Each row is where one point has got to under a steady rotation. How many steps took it there?
The counts run from 0 to 790.
-.16 -.01 -.16 -.43 -.16 .45 .45 .19 -.02 -.15 -.05 .12 -.05 .37 .25 .09
 -.21 -.10 .03 .15 -.03 .04 -.13 -.15 -.13 -.13 .10 .01 -.12 -.17 -.17
 .21 -.23 => 637
.17 .41 -.08 -.21 .36 -.05 .31 -.07 -.01 -.06 -.28 .12 -.07 .09 .23 -.06
 -.14 -.36 -.04 -.10 .37 .30 .15 -.09 -.09 .06 .14 -.25 -.21 -.05 -.27
 -.23 .05 => 97
.24 .25 .00 -.18 -.27 -.16 .00 -.02 -.10 .03 .14 -.01 .16 .46 .42 -.03
 -.18 -.22 -.19 .36 .07 .49 -.01 .10 .01 .05 .08 -.22 -.19 -.03 -.17 .05
 -.24 => 447
-.02 .31 -.08 -.10 .30 -.21 -.18 .09 .06 .03 -.15 -.13 .10 .17 .34 .02
 -.27 -.28 -.09 .23 .32 .19 .23 -.30 .04 -.07 .22 -.24 .08 -.13 -.34 .24
 .04 => 275
.06 .16 .04 -.46 -.22 .56 .51 .06 -.15 -.17 .03 .11 .06 .30 .26 .06 -.12
 -.09 -.05 .17 .06 .04 -.07 .11 -.07 .02 -.02 .18 .05 -.13 -.21 .35 -.22 => 229
.04 .15 -.04 -.45 -.22 .41 .49 .25 -.34 .10 .24 .11 -.07 .26 .10 -.01
 .09 -.14 .14 .12 .16 .07 .00 -.03 -.11 .17 -.09 .05 -.05 -.03 -.19 -.10
 -.26 => 583
-.01 .05 -.01 -.63 -.18 -.02 .48 -.08 -.02 .21 .04 -.02 .09 .24 .10 -.27
 -.18 -.08 .13 .07 -.03 .36 .01 .15 -.08 -.03 -.03 -.01 .13 -.34 -.02
 .20 -.23 => 373
.21 .18 .04 -.26 -.05 .31 .40 -.08 .03 .15 -.11 .01 .12 .26 .36 -.04
 -.38 -.37 -.06 .06 .24 .06 -.18 -.05 -.18 -.27 .08 .01 -.14 .16 -.21
 .11 -.24 => 554
.10 .01 .08 -.25 -.04 .02 .21 .01 -.01 -.05 .13 -.06 .22 .44 .07 -.17
 -.30 -.19 -.21 .28 .15 .34 -.25 .05 .01 .15 .10 -.62 -.21 -.01 -.04 .07
 -.01 => 709
.21 .35 -.19 -.26 .10 -.33 .11 -.14 -.17 -.16 .09 -.02 .07 .35 .06 -.20
 -.26 .00 -.11 .15 .08 .48 .10 .12 .00 .27 .22 -.22 -.04 -.23 -.12 .17
 -.18 => 278
.03 .21 -.10 -.46 .11 .23 .57 -.10 .13 .11 -.21 -.09 .13 .00 .30 .10
 -.34 -.23 -.01 .12 .25 .13 -.11 -.13 -.08 -.33 -.04 -.05 -.04 .01 -.35
 -.15 .02 => 33
.25 .25 .02 -.36 .01 .00 .08 .02 -.07 .32 .26 -.14 .20 .26 -.02 -.43
 -.23 -.17 -.09 .09 .09 .24 .04 -.03 .00 .11 .12 .07 .25 -.07 -.13 .47
 -.25 => 487
-.11 .26 -.19 -.41 .24 .23 .25 .14 .11 .13 .05 -.01 .04 -.01 -.14 -.31
 -.23 -.08 .20 -.06 .08 .20 .07 -.46 .09 -.08 .08 .12 .24 -.30 -.32 .23
 -.04 => 140
.11 .23 .20 -.04 .06 .17 .09 .15 -.04 -.23 -.04 -.09 .24 .28 .22 .04
 -.38 -.15 -.34 .34 .14 .33 -.33 -.13 .11 -.03 .02 -.22 -.28 .03 -.24
 .31 -.10 => 564
.08 .13 -.05 -.59 -.07 -.10 .38 -.15 .03 .31 .05 -.02 -.01 .25 .05 -.35
 -.13 -.25 .11 -.10 .02 .33 .15 .11 -.16 .05 .10 -.03 .08 -.34 .00 .24
 -.32 => 372
-.05 .33 -.19 -.21 .35 -.34 -.08 .21 -.18 .16 .02 -.13 .14 .16 .00 -.06
 -.27 -.13 .11 .19 .20 .43 .16 -.21 .02 -.04 .11 -.25 -.14 -.25 -.37
 -.10 -.19 => 444
.05 .40 -.32 -.28 .04 -.13 .27 .23 -.07 .13 .13 -.03 .02 .04 .02 -.04
 -.07 .01 .04 .02 -.02 .52 -.07 -.41 -.03 -.03 .21 .05 -.10 -.21 -.42
 -.17 -.31 => 559
.06 .23 .08 -.25 .17 .40 .44 .18 .00 -.03 -.06 .18 -.18 .16 .25 -.06 .14
 -.34 .03 -.07 .38 .10 .10 -.32 -.12 .26 .13 -.27 -.19 .09 -.28 -.06 .11 => 242
-.14 .24 -.21 -.32 .02 .14 .00 .22 .21 .14 -.02 .09 -.16 .16 .19 -.27
 .04 -.20 .10 .01 .17 .31 .30 -.47 .09 .00 .17 -.08 .23 -.32 -.34 .18
 .17 => 599
.11 .25 -.41 -.40 .45 -.18 .22 .00 -.18 .19 .20 -.09 .11 .26 .04 -.13
 -.24 -.10 .02 .09 .27 .06 .30 -.06 -.20 .21 .25 -.29 .10 .14 -.19 .02
 -.19 => 527
.04 .18 -.33 -.28 .13 -.19 .07 -.01 .02 .23 .18 -.14 .25 .31 -.10 -.35
 -.50 -.03 .04 .17 .04 .30 .10 -.04 .09 -.11 .16 -.10 .14 -.12 -.07 .09
 -.29 => 27
-.13 .21 -.26 -.38 .29 .56 .51 .30 -.10 -.18 -.14 .17 .00 .06 .03 -.09
 -.25 .03 .04 .04 .16 .03 .11 -.17 .00 .06 -.03 .00 .04 -.01 -.21 .06
 -.03 => 754
-.29 .13 -.34 -.38 .10 .04 .18 .21 .25 .17 -.20 -.03 -.09 .07 .10 -.29
 -.36 -.18 .11 -.03 .02 .21 .14 -.40 .03 -.29 .15 .04 .13 -.38 -.27 .28
 -.16 => 547
-.20 .04 -.36 -.33 -.03 .00 .13 .35 -.32 .13 .30 -.15 .21 .24 .02 -.04
 -.24 .18 .10 .47 .07 .26 .11 -.02 -.01 .05 .01 -.24 .07 .00 -.25 -.06
 -.24 => 352
-.14 .18 -.12 -.06 .45 .28 .11 .53 -.04 -.05 -.01 .06 .09 .12 .03 -.11
 -.33 -.05 -.19 .18 .28 .09 -.12 -.44 .05 .05 .16 -.36 -.18 .20 -.23 .11
 -.12 => 65
-.03 .17 -.22 -.31 .14 -.11 .00 .09 -.06 .26 .24 -.22 .25 .26 -.18 -.24
 -.40 -.09 .18 .17 .04 .27 .03 -.22 .06 -.19 .17 .01 .20 -.29 -.19 .21
 -.34 => 549
-.03 .41 -.18 -.23 .01 -.14 .04 .33 -.18 .08 -.05 .13 -.13 .08 .09 -.19
 .07 -.04 .01 .07 .05 .61 .27 -.25 .07 .27 .02 -.05 -.13 -.35 -.35 -.06
 -.19 => 507
-.24 .16 -.24 -.33 .15 .13 .31 .19 .15 .15 -.33 .02 -.06 .01 .45 .04
 -.27 -.17 .00 .21 .18 .22 .12 -.26 .03 -.31 -.01 -.05 -.08 -.07 -.41
 -.17 .04 => 441
.18 .21 .22 -.29 -.02 .09 .21 -.18 -.05 -.11 -.16 -.04 .22 .35 .42 .17
 -.17 -.34 -.15 .30 .30 .24 -.05 .14 -.04 .01 .01 -.30 -.21 -.07 -.21
 .15 .03 => 449
.08 .19 -.25 -.21 .14 -.20 -.06 .07 .16 .12 -.01 .09 -.08 .31 .24 -.40
 -.19 -.16 -.24 .04 .20 .31 .27 -.23 .04 .22 .30 -.35 .15 -.01 -.07 .20
 -.02 => 15
-.18 .31 -.06 -.17 .14 .30 .03 .32 .09 -.19 -.20 .08 -.01 .11 .23 -.03
 -.13 -.11 -.11 .12 .11 .20 .01 -.48 .13 -.06 .16 .06 .07 -.26 -.42 .46
 .05 => 744
-.19 .14 -.10 -.45 .20 -.16 .20 .27 -.22 .29 .19 -.21 .02 .05 -.01 .05
 .01 -.01 .19 .18 .09 .19 .09 -.40 -.15 .04 .29 -.22 -.03 -.23 -.33 .16
 -.20 => 298
.29 .46 -.08 -.19 .21 -.17 .07 .06 -.25 .10 .21 -.08 .27 .17 .08 -.17
 -.24 -.05 -.24 .22 .14 .49 .03 .01 .15 .28 .05 -.04 .03 .11 -.30 .11
 -.20 => 330
.20 .40 .17 -.30 -.11 .24 .35 -.01 -.25 -.27 .13 .06 .13 .23 .02 .12 .10
 -.19 .03 .11 .18 .37 -.20 -.02 .05 .23 -.05 -.04 -.24 -.29 -.31 .04
 -.06 => 740
.01 .20 -.01 -.37 .07 .50 .42 .06 .06 .17 -.23 .09 .06 .19 .21 -.15 -.22
 -.38 .17 -.02 .37 .08 .21 -.05 -.04 -.11 -.19 .06 .06 -.03 -.24 .02 .02 => 85
